One turning vector, and how many steps it has turned
The counts run from 0 to 639.
[119 134  73 157 135 153 109 131  53 128  76 114 120 145  82 116 141 134
 120 114 134 124 106 116 169 111 114 151 126 168 115 129 131]
478
[156 107  85  95 103 106 124 135 159 127 141 132 153 115 149  78 127 175
 104 164 103 158 154 130  80  94 107 120 146 123 164  83 114]
420
[123 100 173 142 158 142 114 144 192 120 161 137 157 147 133 139 105  89
 166 130 110 158 144  79 140 132 150 151 124 109  96 115 110]
232
[132 122 147 134 121  81 161  93 186 150 173 148 148  99 156 141 131 130
 130 136 120 132 133 126  76 126 142 133 168 144 140  90 175]
526
[154 109 158 159 108 154 103 193 122  92 162 147 147 138 136 108 158  91
 142 131 158 129 139 167 133 158 123 144  95  79 117 118 148]
566
[142  98 155 126 145 154 154 183 116 102 174  81 104 150 158 133 125 121
 130 132 118 115 180 146 150 141  91 127  72 152  94 139 109]
436
[165 124  68 167  97 157 143 135  93 123  90 107 117 181 148  81 132 135
  98 158 105 143 140 104 145 141 119 164 123 122 127 103 151]
119
[118 104 186 131 159 155 130 147 102 138 122 134 116 150 126 163 145  87
 121  89 116  89 116 152  98 107 154 179 154  98 144 104 190]
520
[126 153 160 100  95 158 108 163 138 171 136  91 114 141 145 143 111 106
 146  96 145 122 144 106 165 168 162 105 120  73  87 171 113]
90
[187 151 109  97  96 113 132 150 141 131 102 133 111 115 145  97  78 167
  87 157 143 157 143 134 137 128 115 171 146 126 145  85 123]
263
[161 113 101 132 160 103 137 108 171 115 138 174 184  65 124  82 134 169
 170 145 112 160 144 102 121 103 135 110 121 155 135 119  96]
577
[142 117 126 117 156 140 155 153 146 116 154 126 147 128 143 152 115 134
 162 132  59 114 173 128 170 121 113  73 122 117  89 163 124]
76
[134 100 137 141 165 146 155 148 181 127 138 108 140 132 111 113 175  88
 173 103  99 178 112 104  98 103 141 145 148 103  84 141 155]
513
[122 121  94 191  95 167  97 127  94 121 144 168 149 136 151  68 145 153
 116 124 141 120 110 130 121 128 134 158 132 107 149  88 145]
557
[180 151 126 126 106 143 138 127 115 170 140 154 135 129 143 184 126 125
 154 132 149  90 170 131 138 127 166 183 127  91 148 131 119]
598
[ 98  97 144 190  92 148 107 110 134 146  85 140 129 176  89 128 132 148
 157 101 105 130  86 125 130 123 170 154 150 145 129 109 147]
178
[133  90 120 132 148 118 193 122  94 112 145 124 131 147 151 138 162 113
 114 126  86  83 158 141  71 100 103 149 120 161 147 102 167]
147
[143 113 106 179 119 133 139 165  93  99 109 137 127 172 128 114 165 153
 110  68 131 157  98 138 140 137 164 129 169  97 160 103 136]
354
[ 71 120 129 155 100 133 108  65 156 159  95 142 113 132  96 130 126 143
 133  93 127 144  88 115 134  96 159 112 158 160 126 122 105]
177
[126 158 113 114 149 106 154  67 146 120 108 148  82 104 125 150  94 130
  72 113 154 141  86 135 144 134 110 104 139 161 103 135 110]
333
[ 97 102 159  94 160 107 165  96 129 116 109 119 112 118 111 174 133 138
 120  84 120 132 126 150 114 121 129  68 103 178 119 159  88]
509
[137 160 145  82 161 121 108 122 116  88 124 133 142  95 166 154 105 128
  83 180 113 106 138 141 173  93  97 130 130 150  92 135 134]
613
[136 169 129 109 164  94 114 120 116 100 143  96 187  83 171 135 136 192
 116 128 160 124 147 143 161 149 125 115 128 141 124 135 117]
235
[107 109 111 155 193 127 118  96 140 107 160 143 180 110 128  90 121 138
 127 118 125 154 119 100 117  98 123 148 146 172 137  90 109]
374
[ 94 112 190  82  75 129  86 132 184 160 143 139 116  97 142 143 119 146
 163 157  99 105 149 136 125 109 137 114 145 122 102 143 129]
246
[126 115 108 163 139 150 131 155 121 114 117  70 132 146 164 118 131 161
 122 142  96 141 152 139 145 115 139 118 129 174 113 178  80]
445
[119 132  96 165 167 131 138  99 189 145 127  99 158 114 134  97 133 129
 134 138 116 171  95 125 108 110 114 166 142 136  73 121 151]
172
[ 99 124  68 157  79 156 126 144 102 135 113  84 108 198 124 103 132 134
 100 119 102 161 126  96 150 144 108 112 132 122 114 113 106]
118
[103 129 143 124 114 154  87 140 102 127  98 138 135 146 107 177 118 165
  90 115 137 107  95 192 172 122 146 100 131  93 163 139 114]
45
[103 134 151 101 141 128 116 130 119 137 115 123  95  93 119  87 165 106
 107  64 195 165  92  95  99 145 104 108 122 127 112 108 107]
503
[ 82 147 168 111 168 123 106 105 119 121 138 103 147  97 141 113 153  69
 106 104 174 127 105  74 108 154 118 129  93 132  98 103 158]
162
[115 108 126 163 113 133 114 134 136  91 104  97 120 120 120 117 164 117
 121 130 132 150  93 184 135 158 109  88  93 151  76 177 140]
339
[173 139 141 129 182 128 138 133 143 120 196 134 153  83 181 122 133 117
 108 160 143  98 159 157 121 129 118 144 124  97 124 119 146]
226
[115 145 139  77 136 119 112 142  76 125 119 107 137 118 178 125 125 207
 102 101 114  91 156 143 120 147 111 102 133 136 169 113 111]
78
[136  79  86 169 156 152 184 143  77 155 137  94 121 134 112 102 152 131
 146 130  87 110 144 133 101  91 116 127 108 174 138 127 156]
146
[124 119  93 183  86 123 133 100 167 164 139 129 125 140  94  80 129  97
 152 136 137 167 119  84 106 140 123 137 110 144  89 100 156]
329
[184 114 151 138 195 118 167 128 120  87 125 150 124  80 133 128 142  83
 101 143 134 123 131 159 104 107 122 148 113 158 113 137 169]
507
[181 114 116 192 165 143 181 123 110  96 115 155 131 141 141 112 169  98
 136 134 133 131 131 155 111 137 140 182  95 152 112 135 149]
506
[143 106 134 133 175 116 167  89 176 203 144 111 166 112 117 166  93 135
 126 128  88 102 138 147 103 114 135 100 124 110 125 124 163]
16
[154 106 150 135 151 155 116 183 154 169 144 161 140 104 103 124  96 115
 148 131 106 127 151  74 145  85 181 120 168  95 146 137 143]
591
[117 107 128 132 149 131 127 140 167  99 145 125 113 115 156 102 108 195
 101 106 102 161 103 165 130 121 102  64 145 158 119 126  98]
209
